In the rows, 128 means zero.
Rotation paths and how fast each direction turns (deg/step)
Each turn is a multiple of 5 degrees from 10 to 175, or 0.
Each row of a path follows its step; steps can be skipped.
Path 1:
step 0: [125 123 125 133 130 138 140 129 138 127 133 125 120 126 126 129 131 126
 130 117 135 132 127 128 132 120 137 128 130 122 128 131 127 132 126 119
 134 136 125 124 123 133 126 129 130]
step 1: [131 123 120 141 128 130 129 132 131 125 114 126 117 126 134 129 124 136
 125 130 136 134 128 127 129 131 124 127 124 136 129 134 134 126 125 136
 123 133 130 130 130 131 120 126 128]
step 2: [129 121 118 127 130 138 134 131 128 118 124 134 127 120 124 125 134 122
 128 126 126 122 126 137 125 124 130 124 129 120 133 128 122 124 132 128
 118 133 126 129 127 133 128 133 117]
step 3: [122 129 127 134 121 131 134 130 130 124 122 127 121 125 135 132 125 122
 125 132 126 139 128 129 132 133 134 127 137 129 136 128 128 126 136 123
 131 124 121 133 124 134 113 128 133]
step 4: [123 124 122 131 139 126 137 127 129 132 122 129 122 130 130 140 128 128
 135 124 131 125 123 137 133 128 127 116 129 127 131 123 130 121 127 127
 117 127 135 126 127 133 130 120 128]
step 5: [130 116 130 128 129 123 130 139 128 128 117 127 128 127 134 123 132 121
 122 129 126 131 130 134 133 126 135 124 121 134 126 119 124 128 130 122
 128 138 120 127 126 135 123 133 128]
step 6: [125 124 134 131 135 136 134 127 129 129 128 135 125 129 130 136 131 128
 123 132 135 135 123 119 131 122 140 132 128 123 127 128 127 112 132 130
 123 130 128 129 124 133 124 123 124]
step 7: [123 118 119 131 136 130 119 136 129 131 123 128 124 132 129 137 123 127
 126 123 118 127 133 134 127 127 134 131 130 134 130 131 138 124 124 124
 125 130 130 128 133 135 121 135 126]
step 8: [118 129 123 129 138 126 136 132 134 126 121 135 125 129 120 124 136 130
 133 130 129 131 128 132 129 125 135 136 134 133 129 125 116 126 137 134
 127 135 123 127 131 131 129 129 132]
step 9: [124 120 133 132 132 134 138 128 138 133 129 129 122 127 135 130 128 129
 127 139 128 129 131 127 125 130 135 124 131 122 128 128 130 132 121 123
 129 131 134 133 138 135 118 135 131]
step 10: [129 128 122 130 137 135 140 136 129 132 115 132 135 123 136 135 129 135
 135 123 123 130 126 133 131 134 130 137 123 128 122 131 132 129 130 134
 124 130 125 131 126 128 127 126 124]
step 11: [120 122 122 131 129 136 131 136 130 126 133 131 117 124 128 127 139 130
 120 119 132 132 127 138 131 129 135 126 125 125 125 126 124 126 131 120
 134 129 128 131 130 123 126 138 130]
Speeds:
[128 129 130 129 128 127 131 127 129 129 131 127 125 128 127 126 128 127
 127 129 131 129 125 125 128 131 130 128 131 130 126 130 129 125 129 126
 129 128 128 129 128 127 126 129 129] | 130
[128 126 129 130 130 129 127 127 127 130 129 129 128 129 124 128 130 129
 129 127 132 125 126 130 128 127 129 126 128 123 129 127 128 128 129 127
 126 124 130 128 129 127 128 130 128] | 160
Path 2:
step 0: [131 134 121 134 138 123 130 127 120 135 125 130 130 134 130 127 121 129
 135 129 137 127 132 125 132 126 123 122 123 131 124 134 119 123 130 133
 140 119 124 133 133 124 125 121 123]
step 1: [118 132 127 136 120 130 120 125 128 129 135 138 126 136 121 124 124 124
 133 126 129 128 120 124 129 125 127 135 127 119 135 117 117 126 128 130
 129 127 123 134 129 123 133 131 130]
step 2: [130 130 130 131 136 136 142 125 132 130 134 135 133 127 139 127 125 129
 126 129 131 130 131 119 134 142 127 130 128 116 122 121 126 132 124 129
 129 129 131 132 136 125 123 134 129]
step 3: [128 135 121 129 120 121 135 132 134 138 132 132 117 140 130 128 128 129
 128 129 122 123 125 136 138 135 134 123 132 131 123 129 128 127 120 137
 127 126 120 125 126 125 127 126 127]
step 4: [126 135 126 124 124 123 135 124 125 124 124 141 123 122 126 128 118 129
 127 128 122 137 127 127 120 124 133 134 134 136 123 120 129 135 127 129
 135 131 124 130 141 131 129 132 132]
step 5: [133 118 128 134 130 121 128 119 123 132 129 135 124 129 135 111 125 125
 131 129 125 123 127 134 125 133 123 126 131 120 123 130 138 129 121 127
 131 131 128 132 128 135 131 131 119]
step 6: [124 126 133 127 137 129 132 131 122 133 139 124 114 133 125 125 126 130
 123 136 126 129 123 130 125 130 125 130 124 139 136 123 128 121 132 132
 129 129 117 132 131 135 120 134 125]
step 7: [131 129 116 130 136 131 129 123 115 135 127 130 138 130 125 124 126 126
 127 139 120 134 123 124 127 130 133 137 137 130 130 126 127 123 129 126
 130 137 130 125 128 122 127 120 122]
step 8: [126 124 124 131 125 128 135 133 129 135 136 133 125 123 128 123 124 121
 122 127 139 125 120 139 128 130 125 134 131 130 125 124 117 119 130 125
 129 128 144 130 125 133 133 131 125]
step 9: [132 125 131 129 126 142 133 131 126 139 129 136 131 130 115 129 122 124
 131 133 130 135 125 123 131 133 134 122 120 131 125 131 132 129 125 129
 133 128 127 118 126 134 126 137 130]
step 10: [133 139 128 124 124 119 132 127 123 128 129 119 127 125 129 124 118 121
 131 128 122 130 117 129 133 128 134 140 128 120 120 134 130 123 131 125
 125 124 128 121 122 126 125 137 126]
step 11: [135 132 125 132 130 120 130 128 125 128 127 135 129 129 126 129 119 118
 127 125 137 134 136 136 115 133 126 119 127 133 124 124 126 123 130 118
 126 122 123 129 124 124 119 131 129]
Speeds:
[125 128 127 128 128 124 130 129 127 130 131 126 130 128 131 127 131 128
 131 126 130 128 128 127 124 130 129 128 127 128 126 129 129 128 128 129
 130 127 130 128 127 129 128 127 127] | 135
Path 3:
step 0: [130 124 129 122 127 124 128 128 129 130 138 141 126 127 130 127 128 124
 125 133 134 123 127 126 119 125 122 130 126 127 128 131 122 131 120 117
 126 133 140 129 131 135 132 128 127]
step 1: [132 122 129 126 132 127 137 125 135 130 139 127 121 135 120 127 128 134
 123 123 135 129 131 129 123 127 123 134 125 128 124 128 134 130 126 124
 134 133 128 126 139 130 136 128 135]
step 2: [130 123 124 123 123 127 133 131 136 131 138 129 131 126 135 127 122 120
 132 126 137 132 131 127 131 133 119 133 135 133 134 128 127 125 125 126
 129 129 124 122 136 126 132 128 139]
step 3: [132 130 127 120 131 129 129 125 134 131 130 134 135 127 121 130 131 111
 131 125 125 125 128 126 124 130 127 128 132 128 125 129 130 131 121 124
 130 139 134 118 133 124 126 132 136]
step 4: [123 120 136 121 123 118 119 124 137 127 136 133 133 131 126 127 126 132
 131 131 134 126 126 131 121 131 123 131 127 125 122 126 130 134 123 128
 128 142 129 122 131 128 129 128 127]
step 5: [134 117 128 124 127 132 129 123 132 134 132 129 123 137 131 124 123 124
 124 126 137 129 121 124 128 130 120 137 131 128 126 128 129 131 126 123
 123 134 137 130 139 126 130 130 121]
step 6: [133 123 119 131 129 132 134 125 136 122 132 128 126 127 126 131 120 124
 123 129 129 136 129 130 117 129 123 129 131 131 126 130 120 125 121 128
 131 140 129 126 137 131 133 130 136]
step 7: [124 133 129 113 122 135 128 129 132 129 137 131 128 129 126 128 124 127
 126 133 129 125 132 124 123 132 125 136 127 135 131 126 128 126 120 124
 126 131 129 117 136 131 124 130 138]
step 8: [132 121 134 121 122 128 135 122 136 134 134 137 126 128 129 128 133 121
 128 131 129 124 120 133 129 127 130 135 130 132 119 127 131 132 121 123
 137 136 126 121 128 128 127 126 130]
step 9: [136 119 129 131 128 120 127 126 128 130 137 134 126 126 131 121 123 129
 137 130 130 123 127 127 125 129 120 132 127 128 123 122 124 130 127 124
 131 137 140 125 137 123 130 126 136]
step 10: [129 123 121 128 129 130 133 122 140 134 134 119 133 133 129 125 127 127
 126 131 132 130 135 129 126 134 123 132 124 127 126 134 132 133 127 121
 130 136 134 125 140 129 125 135 132]
step 11: [127 126 124 126 123 129 134 126 139 133 133 133 129 120 126 123 129 124
 128 132 139 128 128 129 119 134 126 129 137 128 128 129 123 124 117 125
 117 135 125 121 132 131 130 130 129]
Speeds:
[127 126 126 131 127 128 127 129 127 125 128 126 128 129 126 128 129 126
 128 129 128 126 129 129 128 127 128 128 130 130 128 128 128 132 127 127
 127 124 128 125 130 130 127 124 126] | 0
[128 127 132 127 128 130 127 130 128 128 127 133 131 129 127 129 131 130
 127 131 128 128 129 129 128 126 129 126 129 128 126 128 129 128 125 126
 125 128 127 127 127 128 127 129 128] | 90
Path 4:
step 0: [121 124 131 125 124 123 129 131 120 135 129 126 129 131 127 120 124 128
 140 128 132 134 126 128 126 128 124 141 134 134 128 128 132 120 128 129
 131 141 129 129 128 136 129 131 140]
step 1: [125 126 131 131 124 129 135 126 128 130 121 123 133 121 127 128 128 138
 147 127 129 133 128 135 126 122 124 124 132 136 125 126 124 131 139 132
 127 125 125 133 131 128 126 117 129]
step 2: [123 129 137 139 127 125 139 131 133 137 129 125 127 132 138 124 125 124
 134 125 131 138 131 130 125 129 126 134 128 134 131 124 126 125 117 126
 133 128 116 128 133 131 131 125 129]
step 3: [123 128 121 125 122 118 129 132 131 135 114 122 119 129 128 127 124 132
 131 126 129 133 128 128 124 121 117 128 135 133 130 132 120 128 126 133
 129 136 128 135 128 120 130 121 126]
step 4: [116 133 130 129 127 127 133 138 131 129 128 130 131 123 130 115 137 131
 128 131 125 142 137 130 129 121 131 126 135 131 129 126 124 122 125 130
 129 125 125 128 124 125 127 125 141]
step 5: [130 131 130 131 136 119 134 131 124 127 121 124 131 130 122 126 122 131
 131 121 138 132 130 133 123 123 121 132 130 131 129 132 126 123 124 146
 134 127 121 129 125 128 119 131 132]
step 6: [129 130 131 132 130 127 124 144 125 132 118 126 139 131 122 128 125 127
 133 129 126 138 133 128 135 128 134 135 131 136 127 127 119 122 125 127
 127 124 127 136 126 127 133 119 124]
step 7: [119 128 129 129 143 121 132 137 126 129 123 121 130 131 130 122 136 124
 131 135 134 120 129 131 127 120 121 127 126 134 138 128 127 124 127 128
 127 131 118 132 132 130 124 123 126]
step 8: [131 126 128 133 129 125 130 137 125 127 131 127 125 126 120 134 124 132
 129 129 131 131 132 133 121 123 132 133 130 128 133 133 128 122 125 122
 126 131 120 141 126 116 127 115 140]
step 9: [118 125 131 126 138 121 130 129 123 130 120 125 129 129 130 126 129 126
 131 127 128 132 127 138 133 121 125 139 124 129 130 139 125 120 130 126
 125 128 129 124 123 134 139 124 141]
step 10: [133 124 129 136 139 132 135 124 121 125 127 118 131 120 129 124 128 139
 129 120 128 133 131 126 129 119 124 126 129 134 131 137 126 125 125 126
 127 124 127 136 127 126 125 115 124]
step 11: [129 134 126 133 130 124 130 136 124 128 131 124 122 137 133 123 124 122
 127 122 126 132 127 135 128 120 127 129 127 136 131 130 130 122 117 127
 123 119 126 139 132 134 141 128 132]
Speeds:
[127 128 129 127 129 129 130 128 129 129 131 126 131 123 131 127 130 129
 128 129 129 127 131 128 128 126 129 126 128 127 129 128 128 130 128 129
 125 126 127 127 130 128 125 128 127] | 125
Path 5:
step 0: [130 124 115 124 129 122 134 126 122 129 121 126 133 134 124 130 123 132
 124 133 124 126 132 119 131 120 123 126 123 128 136 138 130 128 131 129
 121 137 134 131 128 137 122 128 128]
step 1: [127 131 125 135 122 137 128 123 142 129 120 131 136 124 132 126 134 125
 124 124 124 132 124 131 137 130 130 127 128 130 127 123 128 143 134 123
 125 131 132 133 125 119 128 127 129]
step 2: [127 121 122 133 122 127 133 123 125 130 132 124 126 132 125 115 124 123
 129 131 125 129 123 127 121 135 125 128 124 113 126 120 127 126 118 127
 130 130 126 123 135 130 131 130 137]
step 3: [135 129 123 129 129 131 128 136 116 127 130 137 133 123 137 126 125 127
 137 126 128 124 123 124 128 122 128 116 123 127 121 136 135 129 137 125
 133 134 126 126 122 128 127 129 127]
step 4: [124 123 132 123 115 123 128 140 132 132 120 131 126 130 118 135 125 135
 132 127 119 121 127 130 133 122 130 131 129 131 127 118 125 137 123 125
 127 128 121 128 130 122 128 128 129]
step 5: [130 124 123 132 129 128 127 123 137 131 133 125 128 136 134 130 130 129
 123 129 125 128 131 118 133 125 132 116 127 119 128 127 133 119 124 127
 122 126 124 133 134 137 116 127 123]
step 6: [133 129 126 122 129 134 142 124 131 131 127 128 130 133 127 121 131 132
 129 124 129 129 128 130 138 123 116 128 132 126 129 127 130 133 135 129
 134 138 138 124 121 118 126 135 129]
step 7: [130 125 119 127 125 115 127 125 127 122 122 129 136 122 120 125 132 122
 129 132 121 135 129 128 128 128 131 130 125 124 121 125 127 134 127 119
 119 134 129 130 135 133 135 125 138]
step 8: [122 134 122 133 114 132 125 133 127 132 135 127 130 129 142 120 125 128
 125 124 133 126 124 122 126 131 129 114 125 126 130 125 128 132 131 131
 129 125 126 128 128 121 128 125 136]
step 9: [125 121 123 131 130 136 131 131 117 131 121 127 124 132 122 126 119 130
 137 131 116 120 119 125 127 123 126 128 128 131 128 125 124 128 124 126
 126 140 126 128 127 129 124 138 125]
step 10: [132 125 127 134 123 124 132 126 137 132 132 136 136 125 128 135 131 130
 132 133 120 129 132 127 134 124 133 124 126 119 124 133 135 138 131 123
 134 124 119 134 125 130 125 124 119]
step 11: [134 122 127 119 125 127 132 134 135 135 118 126 125 138 126 122 128 128
 120 122 133 125 125 126 132 130 126 129 125 119 128 118 135 123 127 129
 131 126 130 122 130 123 120 125 136]
Speeds:
[128 126 130 128 127 128 127 130 129 128 126 125 127 129 127 130 127 129
 132 128 128 130 127 129 129 127 130 127 127 125 128 129 129 125 131 129
 129 127 124 128 127 127 129 130 126] | 60
[126 128 130 132 127 125 130 128 130 127 129 128 129 128 126 128 127 126
 126 129 127 126 131 126 129 129 131 125 130 127 129 129 128 126 126 127
 130 127 128 125 125 129 130 127 130] | 130
[129 129 129 129 130 130 129 126 126 126 129 128 128 129 128 124 130 132
 131 129 128 128 128 127 128 129 127 126 129 127 128 128 126 126 125 130
 128 129 126 128 126 129 127 131 127] | 110
Path 6:
step 0: [130 119 123 130 128 124 137 133 123 124 123 120 116 119 128 126 128 130
 125 132 125 119 135 127 128 129 125 121 125 123 128 136 130 118 135 121
 136 128 121 125 131 134 125 133 120]
step 1: [131 123 134 119 138 135 133 131 130 135 122 123 128 127 126 124 129 128
 118 135 130 134 126 128 124 129 128 139 130 134 122 142 123 128 134 132
 137 126 124 117 125 128 127 129 127]
step 2: [120 134 122 126 130 128 126 128 127 133 133 124 131 122 138 124 120 133
 123 132 123 126 138 133 135 123 130 139 120 127 131 137 124 141 120 134
 130 128 130 126 132 132 129 121 133]
step 3: [116 130 120 124 128 132 136 126 128 126 124 119 120 118 129 122 119 132
 129 131 127 126 127 125 126 118 118 121 128 122 131 127 132 124 120 134
 127 136 131 130 126 129 122 132 118]
step 4: [136 131 131 117 135 138 122 132 135 123 123 120 134 120 120 119 131 129
 131 130 129 138 123 124 131 123 125 133 131 122 136 129 128 123 130 132
 128 121 129 127 121 122 128 127 124]
step 5: [126 128 120 129 123 132 120 134 131 126 126 119 139 127 135 128 132 130
 129 128 127 129 140 124 144 132 124 126 118 130 140 128 123 132 129 123
 129 127 121 129 125 123 129 130 134]
step 6: [120 120 122 130 116 133 140 134 129 131 131 127 126 125 137 136 135 131
 124 127 129 135 125 119 125 123 120 116 127 125 126 136 126 123 123 127
 128 128 125 129 123 120 127 131 127]
step 7: [139 131 138 118 123 129 135 131 121 127 128 122 124 122 128 126 136 128
 128 129 124 134 118 129 129 122 128 132 126 118 125 141 127 131 128 118
 127 119 129 133 128 126 130 122 135]
step 8: [126 129 130 126 123 117 127 132 125 129 119 112 122 119 131 134 121 126
 127 134 125 121 136 132 133 132 127 132 124 128 132 133 128 127 137 120
 125 129 124 126 126 133 134 134 139]
step 9: [121 122 125 126 122 130 132 129 137 127 125 128 124 115 128 130 128 129
 115 135 126 128 132 131 116 129 131 127 131 124 125 134 122 120 131 134
 138 132 120 118 124 127 131 126 122]
step 10: [130 131 129 117 128 138 130 127 132 126 126 124 121 125 130 116 131 132
 122 135 129 133 127 134 132 126 132 133 129 128 125 131 120 147 125 126
 137 128 130 126 131 131 122 121 123]
step 11: [115 129 120 130 134 125 120 128 128 128 127 116 119 124 135 125 118 128
 130 135 127 129 131 121 136 126 122 126 131 127 135 134 134 139 125 128
 127 124 138 125 124 133 130 134 126]
Speeds:
[128 127 127 129 130 125 129 131 130 126 128 126 129 130 131 127 126 129
 129 129 126 127 129 132 130 129 128 127 127 129 129 127 128 129 125 123
 127 128 129 130 128 130 128 127 128] | 130
Path 7:
step 0: [121 130 128 129 131 124 136 129 134 132 133 133 141 124 125 132 120 127
 123 137 119 132 120 126 117 133 134 133 127 129 124 127 126 126 137 129
 127 131 126 137 124 131 114 135 121]
step 1: [130 122 125 124 128 120 117 130 128 133 136 126 124 125 115 127 133 132
 116 135 124 122 131 123 132 132 136 136 122 130 120 133 125 128 125 136
 125 120 137 127 125 136 129 137 131]
step 2: [126 120 129 133 120 125 126 133 126 132 128 134 130 135 122 134 130 117
 136 117 128 117 137 129 129 125 133 121 131 127 137 127 135 130 128 135
 126 115 130 127 117 134 127 129 125]
step 3: [116 118 128 126 133 124 131 127 132 130 125 128 133 122 138 142 126 127
 132 131 128 127 124 122 120 131 131 118 120 125 134 130 132 123 128 111
 133 124 125 126 123 131 129 133 133]
step 4: [135 116 132 129 130 125 128 126 138 132 133 121 131 116 129 126 130 131
 125 134 125 125 116 118 142 120 140 134 126 127 127 127 132 125 131 129
 130 133 125 127 126 127 135 123 124]
step 5: [124 131 132 128 122 125 123 132 125 128 134 122 115 135 121 125 133 122
 123 113 118 130 120 130 132 121 135 125 133 128 127 129 134 132 131 127
 140 130 134 135 121 128 130 123 134]
step 6: [130 125 122 118 123 121 122 136 127 119 123 126 125 125 138 133 135 125
 138 124 126 128 129 129 121 122 123 117 116 131 133 134 133 132 128 130
 131 124 129 134 139 120 130 126 132]
step 7: [125 117 133 128 138 126 127 130 126 115 129 119 139 132 130 126 125 121
 138 137 133 129 121 128 132 123 127 129 131 125 121 124 121 131 129 126
 126 132 115 128 130 119 129 120 133]
step 8: [133 133 114 126 132 133 128 128 128 127 128 125 128 127 126 122 124 127
 122 122 119 135 119 131 125 129 129 135 128 125 112 124 131 131 123 123
 122 133 127 134 112 118 134 125 127]
step 9: [136 136 128 114 123 124 123 136 125 129 132 122 133 126 136 121 123 126
 119 116 134 127 133 136 124 132 133 128 124 133 121 129 126 136 122 136
 135 122 128 128 133 128 123 130 121]
step 10: [128 129 130 127 142 125 127 124 133 126 121 132 130 137 130 124 132 126
 132 129 127 119 131 136 125 125 127 122 125 128 125 136 123 136 134 132
 121 119 116 129 127 130 110 130 133]
step 11: [131 128 123 137 139 119 133 120 119 131 124 122 136 130 129 122 122 128
 132 132 122 123 135 123 133 132 119 132 118 120 124 130 126 127 125 120
 125 124 130 131 118 128 134 138 124]
Speeds:
[128 129 129 129 131 127 130 125 130 129 126 130 127 126 131 126 130 128
 129 126 128 127 129 126 132 130 129 128 128 127 130 130 129 130 128 128
 132 127 128 126 126 130 129 129 129] | 45
[127 128 129 127 128 124 128 129 131 129 125 130 126 128 127 127 128 127
 127 129 130 128 129 130 128 128 128 129 126 124 128 122 127 129 129 128
 128 127 129 130 128 129 130 126 127] | 0
